In the rows, 128 means zero.
These are runs of 8 systems, one row a step. Runs of the same system follow the same rule from any start.
ruze, trace 1 (11 x 20):
[[138 139 139 109 129 132 138 143 135 145 135 110 137 101 131 131 119 122
  115 113]
 [133 123 100 133 124 148 109 116 128 116 147 106 141 129 136 131 121 115
  134 132]
 [116 116 140 138 144 130 122 134 121 109 134 144 133 135 126 118 121 151
  119 147]
 [131 136 126 141 130 117 135 112 143 130  92 148 120 128 122 121 146 127
  140 143]
 [130 153 145 110 129  97 132 135 115 133 136 132 134 120 112 137 136 114
  119 107]
 [128 129 105 144 120 152 138 126 137 156 150 112 125 123 128 127 127 123
  125  99]
 [138 110 132 122 122 135 113 130 106 101 151 123 115 158 133 125 109 131
  145 133]
 [123  97 150 128 126 131 146 140 146 136 105 140 122 112 139 113 137 142
  124 156]
 [132 141 116 114 112  95 119 115 121 122 101 121 150 134 139 142 141  96
  123 138]
 [116 148 134 133 142 136 130 144 125 146 142 125 153 117 136 129 123 150
   89  95]
 [145 141 100 149 132 162 100 104 130 114 124 126 109 141 130 123 125 127
  164 118]]
Zel, trace 2 (11 x 20):
[[125  82 126 125 124 146 123 142 142 131 137 129 121 109 140 110 154 137
  131 134]
 [135 113 132 121 111 116 110 125 119 113 122 128 146 148 134 120 100 132
   95 165]
 [129 148 152 125 154 113 137 137 137 158 107 147 128 121  99 134 127 142
  107  99]
 [136 164 114 141 146 134 130 107 130 103  99 113 128 119 141 143 132 104
  160 134]
 [ 94 112 118 123 147 134 115 152 105 119 174 130 102 113 118 133 134 123
  140 108]
 [122 100 115 140  82 131 151 116 146 144 129 122 131 114 148 110 115 121
  113 182]
 [138 154 155 124 111 102 134 134 102 132 148 142 131 173 108 130 106 138
  100  96]
 [149 151 134 133 130 143 150 111 162 152  86 126 146 109 148 128 176 133
  153  97]
 [128 125  95 115 149 143  78 122  98  70 153 113 139 150 143 140 121 123
  146 117]
 [112  60 116 117 137 145 122 147 162 164 127 139 110  92 105 109 126 143
  108 142]
 [158 139 148 131 106  96 128 110 117 107 101 116 131 164 118 131  74 101
  110 183]]
panis, trace 3 (11 x 20):
[[120 127 141 135 131 114 151 131 127 118 134 158 130 124 122 106 149 152
  108 129]
 [150 122 129 109 118 102 121 112 130 120 130 128 161 148 110 131 122 120
  115 133]
 [140 117 116 121 124 127 124 132 131 137 108 110  99 121 120 140 101  86
  124 130]
 [115 140 117 139 118 153 111 128 123 146 127 133 103 119 151 129 150 134
  170 109]
 [101 130 151 124 148 126 138 149 108 108 143 157 125 132 128 120 130 165
  119 115]
 [129 123 129 119 132 107 124 111 149 136 108 139 181 138 112 132 124 144
  105 157]
 [151 141 124 130 124 126 126 121 122 131 124  89 127 142 118 156  86  85
  127 127]
 [119 135 124 145 112 153 142 132 138 150 133 123  91  82 148 119 148 112
  164 133]
 [111 121 127 119 128 141 129 138 106  96 177 146 136 137 148 112 152 168
  140 106]
 [130  88 131 125 151 107 139 124 147 107 100 149 146 141 104 112 115 147
   76 156]
 [179 144 127 134 116 120 101  98 143 145  95 101 148 163 117 152 118  94
  139 119]]
pibim, trace 4 (11 x 20):
[[130 119 141 134 162 124 124 144 119 111 123 126 123 139 113 130 138 125
  112 105]
 [141 110 149 120 138 124 132 149 123 109 141 120 119 110 122 118 124 118
  104 131]
 [146 137 136 127 108 129 124 135 126 144 152 110 127 106 128 123 114 116
  107 124]
 [127 145 116 153 108 141 138 125 134 153 123 122 112 115 143 123 128 116
  119 121]
 [112 147 112 140 115 120 131 123 110 118 117 142 107 133 148 123 146 119
  136 120]
 [108 119 118 110 120 110 123 125 124 118 128 156 133 120 130 115 149 140
  135 137]
 [130  96 113 103 115 116 115 119 138 137 132 133 141 142 108 131 111 129
  128 141]
 [130 121 136 121 140 138 121 132 139 164 106 120 128 144 115 151 107 132
  141 104]
 [131 121 151 132 149 141 142 143 124 112 100 107 117 138 151 146 122 115
  146 124]
 [125 145 150 121 129 131 137 143 113 103 150 118 153 116 159 127 132 141
  124 132]
 [137 136 124 144 107 136 133 114 140 125 150 134 149 111 134 104 113 148
  102 164]]
panis, trace 5 (11 x 20):
[[136 127 138 129 109 147 141 132 136 139 156 129 124 112 134 109 112 152
  117 135]
 [144 111 135 133 104 133 115 124 124 115 144 126 140 143 140 111 120 139
  118 157]
 [140 115 137 134 125 121 125 127 122 102 102 119 121 137 143 126 132 107
  123 151]
 [136 142 129 124 137 126 123 126 125 114  99 124 124 119 148 132 158 112
  146 107]
 [120 140 123 114 155 127 126 144 122 122 129 134 125 106 125 129 138 130
  115  90]
 [112 128 113 137 140 128 109 126 138 155 137 136 148 126 106 129 128 141
  102 118]
 [124 131 131 152 113 120 133 126 124 155 145 117 130 156 109 139 108 114
  110 131]
 [125 131 137 139  88 120 162 121 130 147 134 128 116 127 139 125 129 116
  145 153]
 [130 128 117 103 103 126 142 121 113  95 146 135 122 129 151 114 125 133
  153 133]
 [134 109 108 112 149 130 118 122 131  87 103 148 116 118 129 107 118 140
  127 143]
 [153 137 131 132 165 132  85 116 133 117 102 128 133 144 108 138 138 125
  145 110]]
Mazu, trace 6 (11 x 20):
[[141 129 125 150 127 127 125 108 135 117 126 134 130 140 118 121 129 127
  140 156]
 [137 142 145 136 113 109 144 119 127 141 135 139 121 139 112 125 134 128
  136 126]
 [129 126 134 124 113 129 135 135 136 168 131 122 128 131 119 137 111 129
  121 116]
 [128 107 124 123 141 139 123 145 120 134 133 117 121 141 124 133 119 123
  108  95]
 [130 110 127 127 154 135 109 139 133 119  97 127 120 121 135 126 141 120
  118 125]
 [126 129 126 126 122 108 118 126 117 106 110 127 136 132 149 132 155 109
  125 138]
 [119 153 143 128 108 117 135 129 121 130 136 140 145 107 150 117 137 143
  122 150]
 [121 144 110 130 105 139 119 116 120 130 152 134 129 134 135 120  95 142
  130 141]
 [128 134 121 126 139 135 125 125 127 125 152 144 100 120  99 117 113 139
  145 119]
 [126 116 108 132 141 124 132 115 146 148 119 123 122 131  98 145 131 104
  148 122]
 [126 125 134 134 139 121 165 141 129 133 123 113 138 138 132 141 153 109
  119  94]]
Gibem, trace 7:
[[131 126 140 131 122 123 108 138 116 121 152 138 102 107 127 111 150 123
  138 128]
 [103 119 103 139 109 111 122 119 134 148 141 132 145 119 124 129 152 114
  121 146]
 [122 129 114 131 121 131 146 118 139 153 103 145 126 152 128 128 139 141
  126  96]
 [147 106 126 121 124 145 137 121 132 114 112 112 116 155 139 138 114 114
  164 130]
 [132 115 155 115 135 125 114 146 106 118 177 118 143 145 121 137 123 135
  135 121]
 [118 116 138 122 144 126 106 140 145 149 117 120 168 104 128 137 128 137
   95 149]
 [134 176 126 140 112 131 143 115 126 141  97 132 133 133 145 122  96 136
   96 120]
 [151 146 152 126 131 135 127 131 120  97 104 140  79 109 147 109 134 126
  162 132]
 [108 131 107 130 118 103 114 121 103  98 186 133 127 113 116 122 144 110
  149 159]
 [ 94 113 106 136 146 121 124 127 149 163 125 165 140 116  96 119 163 151
  103 109]
 [137 120  90 143 115 143 166  99 158 159  79 113 118 159 121 143  93 105
  131 122]]
ruze, trace 8 (11 x 20):
[[130 135 168 113 130 108 128 143 104 111 144 126 145 147 135 139 118 138
  132 133]
 [127 120 117 137 126 154 144 122 160 152 105 127 136 107 145 124 153 139
  143 124]
 [129 134 117  93 128 102  93 124  99  97 135 132 139 146 123 138 122 116
  134 120]
 [115 112 128 142 139 152 137 137 153 168 120 140 128 111 116 116 115 155
   92 123]
 [156 144 118 131 128 117 107 106 116 103 110 112 119 164 119 146 113  92
  159 134]
 [111 123 172 125 160 128 167 168 130 135 144 130 120  89 118 123 133 145
  104 119]
 [127 137  62 140 100 134 130  86 137 113 122 117 122 127 142 126 141  88
  161 139]
 [114 133 172 108 126 106 132 159  97 115 176 152 148 135 122 115 107 170
   89 132]
 [156 122 103 168 100 163 133  88 177 166  90 122 126 127 143 116 154 128
  161 139]
 [136 134 181  80 152  75  93 160  82  91 147 130 143 151 111 153 138 118
  131 114]
 [101  94  81 156 131 175 155 127 176 189 102 127 118  90 133 118 145 133
  105 103]]
guf, trace 9 (11 x 20):
[[130 137 121 130 131 132 101 121 121 108 167 129 171 121 131 116 136 149
  111 136]
 [ 91 114 131 164 150 132 124 144 133 148 130 129 132 125 126 132 147 133
  105 136]
 [109 133 148 140 134  98 143 132 107 109 100 145 111 154 132 135 146 116
  135 137]
 [126 136 114 103 117 120 175 122 140 122 117 144 107  95 130 114 136 121
  143 116]
 [164 125  93 129 114 132 117  92 149 110 120 112 147 127 122 119 127 104
  121 142]
 [147  97 127 137 132 146 122 136 137 154 138 117 138 157 113 128 129 135
   96  83]
 [143 124 177 140 146 142 107 153 118 132 117 102 100 133 134 148 116 110
  147 128]
 [118 131 153  82  98 111 136 151  98 114 158 129 138 123 160 132 127 141
  146 128]
 [100 139 103 128 113 143 116 120 146 148 120 128 147  79 151 123 101 135
  113 177]
 [112 145 108 150 133 110  95 109 113 122 116 166 144 169 115 117 131 156
   91 119]
 [112 148 131 149 171 127 146 141 133 144 124 150  77  99  90 128 149 118
  144  89]]
vezo, trace 10, 11 rows:
[[126 110 128 129 126 147 139 148 126 142 140 116 113 119 142 124 142 130
  116  90]
 [132 122 163 121 117 120 112 148 116 144 127 112 129 129 149 141 149 115
  132 121]
 [126 142 153 109 122 109 126 131 120 138 103 147 151 142 137 135 127 149
  119 126]
 [131 149 115 135 137 138 106 109 132 120  87 134 135 141 138 135 113 133
  136 135]
 [ 94 142 105 141 141 145 119 128 122 132 137 146 110 125 120 126  98 144
  133 129]
 [120 109 127 145 136 135 124 129 149 150 139 123 120  98 108 128 135 118
  137 155]
 [126 116 130 122 101 102 141 122 124 140 168 121 145 134 109 135 125 112
  128 149]
 [156 119 132 130 113 132 173 113 149 120 122 121 149 139 139 118 144 132
  123 123]
 [141 141 123 120 125 144 135 128 106  89 137 109 121 141 162 131 127 119
  152 104]
 [123 120 148 102 160 137 118 154 122 112 121 147 119 106 137 119 141 155
  131 102]
 [139 123 139 122 146 108  64 134 118 128 110 126 132 138 108 143 137 108
  127 135]]
pibim, trace 11:
[[114 115  86 130 157 137  96 124 112  93 152 130 129 140 115 129 129 124
  124 110]
 [118  90 143 132 138 140 109 151 127 141 160 140 104 126 105 116 120 151
  126 132]
 [155 117 173 125 105 111 140 141 123 152 143 114 108 135 109 137 109 104
  139 140]
 [128 160 148 123 119 121 173 139 136 161 122 110 140 107 145 144 146 106
  133 104]
 [126 132  87 139 111 143 170 114 125  95 119 116 137 134 170 114 136 117
  108 115]
 [130 141 114 124 118 138  99 119 116 107 128 167 131 138 145  95 138 176
  112 107]
 [145  96 137 129 128 116  78 117 144 128  96 152 120 125 108 111 131 135
  128 176]
 [118 136 136 112 146  96  80 136 119 161 122 113 147 135  93 174 122  93
  138 129]
 [ 77 106 112 139 163 147 167 151 133 149 129 101 120 114 124 157 106 106
  125 123]
 [128 138 135 122 113 152 166 143  94  94 177 119  96 150 148 121  85 137
  141 105]
 [159 149 176 129  93 143 154 127 144 137 147 152 122  87 152  86 154 176
  158 139]]
guf, trace 12, 11 rows:
[[128 135 130 139 111 124 132 123 130 161 110 112 139 159 125 148  95 118
  105 124]
 [143 166 154 134 132 148 137 137 114 131 125 135 106 139 139 124 110 149
  135  91]
 [138 141 134 123 123 142 111 130 118  99 167 130 114  94 143 110 142 137
  160 136]
 [102  91 102 128 103 122 112 120 132 137 157 129 158 123 136 123 146 132
  127 167]
 [ 98 114 119 149 137 123 126 122 141 168  76 143 136 158 117 142 122 133
  108 139]
 [140 161 150 115 161 117 143 130 117 113  88 154  99 144 108 136 126 133
  147  85]
 [154 145 116  95 140 129 143 123 128  90 165 113 122  81 118 126 131 107
  161 113]
 [135  97  97 140 102 135 124 112 141 127 173  86 178 133 133 130 118 107
  103 162]
 [119 105 159 174 124 147 138 144 135 173 106 128 136 172 135 125 108 154
   76 127]
 [143 160 199 132 145 124 121 154 106 115  92 158  78 124 145 121 146 149
  158 116]
 [118 141 109  70 110 107 121 131 115  99 155 137 128  65 156 122 171 117
  177 129]]
Gibem, trace 13, 11 rows:
[[125 151 138  97 117 110 133 128 120 140 127 142 134 131 127 139 125 137
  151 111]
 [126 133 120 115 135 148 127 123 142 128 133 126 138 105 136 132 122 142
  164 132]
 [117 137 130 151 127 147 141 127 124 130 158 126 135 134 132 121 110 149
  123 134]
 [127 109 157 145 141 125 139 141 136 132 108 131 122 130 128 122 131 130
  115 148]
 [132 136 136 125 123  95 148 123 118 111 123 124 142 141 124 134 126 105
  115 137]
 [135 138 126 107 154 121 123 133 127 110 116 137 131 114 124 127 146 130
  130  97]
 [128 129  88 128 130 145 115 115 132 117 138 115 124 116 126 127 103 112
  126 130]
 [129 129 135 139 122 138 121 143 121 151 142 140  95 126 121 113 122 138
  113 102]
 [131 110 135 133 105 121 131 128 138 149 122 113 125 114 136 133 138  99
  139 158]
 [123 149 135 125 107 114 146 125 116 135 144 138 147 146 142 127 156 139
  130 102]
 [130 100 114 121 145 148 124 119 146 111  99 127 143 127 147 126 142 136
  144 139]]
Zel, trace 14 (11 x 20):
[[165  98 166  99 116 136 127 141 133 122 137 139 108 125 125 104 116 157
  139 132]
 [162 140 164 115 125  99 105 121 134 113 114 133 164 112 135 118 155 130
  117 157]
 [104 160 127 153 174 122  93 129 121 126 118 143 151 120 112 133 148 138
  105 119]
 [ 93 127  90 156 163 151 146 123 137 119  92 137  98 120 130 127 109 124
  133 138]
 [110 113 130  99 122 107 169 146 103 101 145 134  84 128 122 130  97 106
  142 132]
 [130 129 148 107  86  96 173 131 137 155 161 119 157  98 127 129 151 110
  124 146]
 [143 167 124 168 108 132 123 106 120 138 169 106 177 157 131 132 140 129
  102 109]
 [139 112 112 161 142 182 128 130 143 138 106 132 104 153 144 111 145 153
  122  67]
 [154  82 119  76 121 138 109 134 119  77  84 125 107 145 166 122 113 126
  148 133]
 [126 111 146  59 138  86  86 150 131 146 134 143 158  90  93 139 126 132
  110 141]
 [132 174 121 174 142 118 108  95 155 162 113 114 166 111  89 144 106 103
  108 179]]
Mazu, trace 15 (11 x 20):
[[138 115 113 116 142 135 100 125 127 106 122 119 126 123 126 131 129 110
  139 131]
 [123 134 138 137 137 107 132 124 126 111 134 132 142 116 126 126 160 119
  135 142]
 [117 145 126 150 104 127 145 115 134 141 125 130 147 133 145 125 126 135
  121 149]
 [137 144 133 129 112 141 141 130 118 126 145 136 109 139 134 113 102 142
  129 111]
 [146 115 127 111 132 137 107 125 143 142 129 128 113 117 103 126 112 129
  150 128]
 [122 109 119 125 143 108 127 130 125 128 141 120 143 144 103 146 147 106
  132 113]
 [111 134 137 150 147 129 147 139 137 142 101 128 142 121 139 135 142 132
   99 123]
 [136 135 124 129 111 141 126 131 111 115  99 118 115 149 167 129 111 119
  120 117]
 [147 124 156 101 116 123 114 140 123 113 139 135 112  95 137 112 130 136
  147 142]
 [119 113 104 121 115 111 108 108 134 129 156 126 166 129 110 132 129 123
  130 164]
 [105 157 123 161 147 123 147 125 121 125 152 152 134 134 110 117 132 149
  102 112]]
vezo, trace 16, 11 rows:
[[137 162 146 111 129 134 128 126 141 139 140 126 131  65 135 123 147 132
  171 136]
 [116 117 102  92 127 104  97 113 128 126 148 132 179 131 115 145 153 129
  144 125]
 [132  84 112 150 136 134 136 113 138 125 104 140 132 194 115 128 148 141
  127 105]
 [135 141 158 151 145 141 151 147 103 120 121 117  70 154 125 141  96 108
  151 103]
 [127 145 162  85 161 122 148 163 132 134 126 118 127  62 118 137  93 123
  112 129]
 [137  99 104 108 116 117  76 121 137 124 130 104 191 120 138 133 124 114
   77 173]
 [120 114 118 183  87 137 129 111 116 122 139 158 133 191 148  92 138 171
   86 141]
 [139 188 157 187 128 142 156 118 123 119 117 139  67 104 146 110 152 119
  183 129]
 [ 94 170 108  58 146  95 137 136 121 122 150 145 125  47 108 142 130 111
  172 118]
 [142  38  64  79 127 120  89 108 172 150 110 123 176 136  95 135 153 119
  113 125]
 [149  82 129 180  90 145 128 124 103 145 153 114 106 252 119 130 108 127
  107  88]]

Which system made each run below?
trace 17:
[[116 123 133 152 104 133 131 145 125 157 132 138 104 120 147 109 164 131
  104 108]
 [122 126 117 137 109 124 106 122 118 125  93 135  95 136 151 126 147 104
  153 141]]
	guf
trace 18 (2 x 20):
[[115 118 139 122 120 138 141 138 121 141 157 113 130 136 137 144 117 130
  158 126]
 [131 128 149 135 109 135 167 128 132 137 138 125 138 140 143 125 122 146
  134 133]]
	pibim
trace 19, 2 rows:
[[127 146 135 103 140 117 128 133 122 133 129 140 123 120 106 136  99 134
  130 112]
 [141 126 114 134 124 142 138 117 148 144 141 115 124 118 110 131 104 119
  136 134]]
	ruze
trace 20, 2 rows:
[[103 115 144 122 115 113 137 146 115 132 111 118 165 140 166 143 128 127
   90 149]
 [124 139 129 121 122 135 121 141 107  97 125 143 121 118 156 103  95 149
   83 140]]
	Mazu
trace 21:
[[158 176 146 114 136 124 103 132 117 130 106 126 105 115 122 136 116 115
  142  91]
 [101 148 105 108 156 123 111 137 129 146 112 136 147 108 117 143 111 135
   91 101]]
	vezo
trace 22:
[[107 110 102  94 119 109 103 114 132 129 150 140 159 124 113 135 126 135
  142 149]
 [101 131 110 143 153 124 125 119 147 166 105 125 152 138  97 154  99 127
  108 136]]
	guf
trace 23, 2 rows:
[[121 143 121 122 125 116 121 129 123 149 106 110 138 133 130 155 108 100
  126 129]
 [ 96 141 111 132 145 149 143 136 124 128 119 124 121 114 149 138 119 129
  136 113]]
	pibim
trace 24, 2 rows:
[[132 129 137 149 133 132 118 121 138 129 115 135 130 121 128 121 131 134
  125 157]
 [125 149 127 132 135 106 114 122 114 124 136 129 132 130 113 138 128 112
  132 132]]
	pibim
trace 25, 2 rows:
[[134  78 130 135 131 130 139 141 147 129 120 137 107 109 125 103 166 123
  115 131]
 [124 120 102 123  99  94 119 124 107 118 113 126 127 154 135 131 140  90
   99 132]]
	ruze
trace 26, 2 rows:
[[123 129 126 121 124 132 157 124 139 129  99 132 123 118 147 132 130 126
  149 136]
 [137 152 123 113 140 146 125 125 119 103 137 131 132 121 138 124 118 143
  143 105]]
	panis
trace 27, 2 rows:
[[164 149 143 147 122 116 113 115 123 124 160 114 130 128 106 127 159 106
  139 113]
 [119 116 153 162 112 136 129 133 144 177 137 118 143 134 129 136 146 135
  133 147]]
	Mazu
trace 28 (2 x 20):
[[ 88 103 106 125 129 119 122 135 124 143 159 130 145 131 111 137 112 129
  113 149]
 [109 148 142 153 135 113 143 122 128 152 109 140 128 148 107 139 102 131
  116 148]]
	guf
trace 29 (2 x 20):
[[131 118 127 165 123 128 156 116 142 160 122 110 122 166 109 149 135 102
  145 117]
 [115 136 144 112 124 132 192 147 118 134 134 109 119 131 143 150  96 116
  139 112]]
	vezo
trace 30, 2 rows:
[[147 156 142 107 108 104  91 139 107 143 119 146 104 122 121 121 116 124
  110 106]
 [120 166 112 131 122 113 102 109 139 159  94 147 132 103 131 135 160 117
  152 127]]
	Zel
trace 31 (2 x 20):
[[133 108 135 132 116 127  82 143 114 134 115 122 122 142 152 125 162 113
  108 122]
 [ 95 112 119 108 123 124 119 155 113 151 106 132  97 126 144 142 125 114
  123 109]]
	guf
trace 32, 2 rows:
[[134 135 149 139 114 110 118 117 125 139 129 143 151 155 126 130 163 139
  143 130]
 [127 122 147  98 127  98 158 147 115 120 117 122 126 128 125 139 109 106
  109 124]]
	panis
trace 33 (2 x 20):
[[145 130 121 140 161 125 139 124 145 120  87 111 142 118 124 134 151 106
  101 106]
 [140 144 102 129 130 138 131 130 107  96 119 111 106 141 143 127 109  97
  106  93]]
	Gibem
trace 34:
[[146 128 118 161 155 152 117 116 142 109 124 120 138 120 136 117 174 124
  133 113]
 [109 110  96 161 130 134 114 127 108 109 125 119 123 166 140 131 124 106
   97 128]]
	Gibem
trace 35, 2 rows:
[[116 117 136 133 139 132 110 126 135 127 132 145 140 120 126 121 150 150
  152 147]
 [105 132 109 145 130 123 134 112 131 138 125 133 149 150 117 139 109 130
  121 148]]
	Gibem
trace 36 (2 x 20):
[[126 141 131 119 128 134  99 122 122 129 127 128 141 133 136 137 119 141
  155 134]
 [111 128 143 122 140 119 130 134 116 120 141 138 128 132 118 137 118 137
  146 143]]
	Mazu
trace 37:
[[121 127 137 151 165 117 125 132 125 118 144 139 130 133  90 124 125 133
  110 133]
 [123 138 158 141 133 100 161 136 123 130 146 127 128 125 110 135 151 111
  136 131]]
	guf
trace 38 (2 x 20):
[[ 94 123 113 111 130 110 131 136 113 136 123 142 128 144 128 141 135 124
  132 106]
 [118 139 111 128 142 131 142 120 136 122 107 127 111 120 117 138  94 113
  135 137]]
	guf
trace 39 (2 x 20):
[[116 115 132 135 141 158 140 130 149 136 122 142 122 106 133 116 124 157
  142 146]
 [134 128 134 132 122 120 100 123 117 120 162 114 131 126 116 138 128 110
  164 158]]
	vezo
trace 40 (2 x 20):
[[101 132 125 141 127 134 105 127 130 153 105 140 140 130 143 135 145 141
  136 134]
 [106 118 122 127 134 114 125 128 117 113 113 136 129 151 126 140 112 118
  131 154]]
	pibim
trace 41:
[[125 123 115 123 135 129 139 128 135 135 126 116 156 136 129 136 130 126
  103 104]
 [135 129 138 148 152 141 128 138 123 116 112 114 117 132 131 131 109 118
  109 126]]
	guf
trace 42:
[[145 124 145 115 125 111 126 121 131 128 140 127 145 137 112 134 136 127
  145 132]
 [126 140 130 127 148 130 115 123 131 133 125 119 156 128 125 145 133 129
  137 114]]
	Gibem
